The rows below fall into families. The same turns and mirrors carry the whole set onto itself and the rows of a family onto each other. For each named row, which other rows are in its family? Write them in the order they are listed.
These 40 rows form 5 families of 8 rows each.
pota: -57   8 -21  18  -4   2   9  25   2  15   3 -22 -16 -15  41 -10
penul:  33 -28  39   1   6  32  14  20 -17  23   2 -28  -7  25  40 -28
vokop:   6   7  11 -30   9  11  -9  47  33  37  -9 -22 -15  15  62   4
galet: -23  -2 -34  12   7 -28  24  16  19  17  11 -43  -4   0  26  12
mokof: -41  -2 -20  20 -29  11  28 -31  11 -33 -12   1 -25  37  -9 -14
neba: -43  -3 -28  41  12  -3   9  17  37  22  -3  -4 -16  19  20   0
nini:  -8   3  36  -7   1  -3 -67 -16  -5 -23  -4  26   6 -18  -7 -41
boni: -32  -9 -12  10 -23  23  36 -40   6 -12 -30   3 -14  27 -27   9
gimi:  38  -9  29 -31   3  23   3  27  10 -19  26 -48   6   0  43 -33
ruba:   7   7  18 -24 -11  23   9 -36  35 -10 -41  27 -20  18 -42  29
Bomuv:  10 -21  50 -10   8  15 -51 -13  -8 -12 -15  18  18 -30 -17 -30
Sot:  12   2   0 -24  -3 -16   0  28  10  27   3 -64  -5   7  47 -12
tupip: -16  -2  14 -29  16 -20 -63  -6  15 -19  -8  40  16 -29   4   5
kuf:   8   4   1 -27 -13   3  42  -8  39 -45 -12  21 -43  24  -2  37
fem:  36 -57  49   1  22  25 -16  17  12 -11   0  -1  21  -1  13 -30
Fudab:  -5   4   6  -6  -5  -5 -21  20   9  48 -19 -30 -18  43  47 -21
Lem:  10  52   5 -43  10  13 -12 -31  20 -22  12  28  -4 -16 -16  28
Tal:  10  46  34  -9  10  14 -24 -10  24 -13  -1  47 -38 -13 -15   5
Mak: -27   1 -41   0 -15 -17  41 -27   6 -26   6 -22  -6  21   0  17
sevop:   3 -35  23 -10  19  27 -16   9   8 -60  30  28  24 -12  28 -26
Musis:  24 -23  25 -35  15  20 -31  10  32 -45  21 -14  38 -22  14 -29
miki: -48 -32 -30  -5 -31 -16  20 -11  24 -37 -27 -17  -8  22   6   2
kifo:  26 -22  32 -51 -15  31  -8  14  -4 -26   1 -18   3  35  55 -32
zap: -49 -14 -19  15 -32   1  17 -32  -8 -36 -21  -3  18  -8  -1  -7
zapev:  38  50  43 -28  -5  28  11  -5   2  -8  -7  29 -26 -17  13  25
zuve:  24 -23  12 -30 -21  11  25 -20  47 -50 -36  14   4  25  -8  30
vik:  -2  21  16 -41   7  12 -50 -23   9 -32  13  11  30 -36  -9 -15
Falo:  24 -50  34   0  21  10 -34  17  34 -36   8  12  17  14  17 -37
gakid:   5  21 -20 -41 -12  -6  20 -41  29 -31  -7   5  -8  28 -17  39
mati: -38 -15 -23  36   8  12  32  -1  17  33 -16  -9  -8  16   3  14
Bos: -33  24 -14  25  12   0  11  20  20  35  -8   3  -3 -29  27  27
tugud:   1 -54  12  15  20   7 -13  18  28 -32   3  12  46 -24  24 -11
rogo:  -4 -17   4   5   2   3   4  16   0  62 -27 -35  -7  31  33  -3
pezi:  23   9  16 -38 -20   2   2  14  15  39 -40 -29  -5  32  48  18
Giser:  -9  15  27 -22  -5 -12 -58  -8 -15  12 -24  11  23 -39  16  -8
zib:  29 -24  27  -9 -20  39  38   4 -15 -35   5 -19   8  25  47 -23
Vab:  13  26  45 -12  10  30 -20 -20   8  -5 -14  41 -17 -30 -32   7
Sas:  -1  51  23 -43 -15  -4 -15 -21 -11 -14 -10  34 -40  -9   2  20
lize:  33 -10  37  -2   3  32   5  24  -2  -6  19 -14 -20  39  50 -41
rel:   7  11   8 -28 -21   4   0 -28  49 -26 -35  23 -34  44 -24  17

Which other rows belong to the same family as Bomuv? penul, boni, ruba, fem, mati, rogo, Vab
Which other rows belong to the same family as neba? mokof, nini, Fudab, Tal, Falo, lize, rel
Which other rows belong to the same family as galet? gimi, Sot, Lem, Mak, Musis, vik, gakid
Which other rows belong to the same family as Bos? zap, zapev, zuve, tugud, pezi, Giser, zib

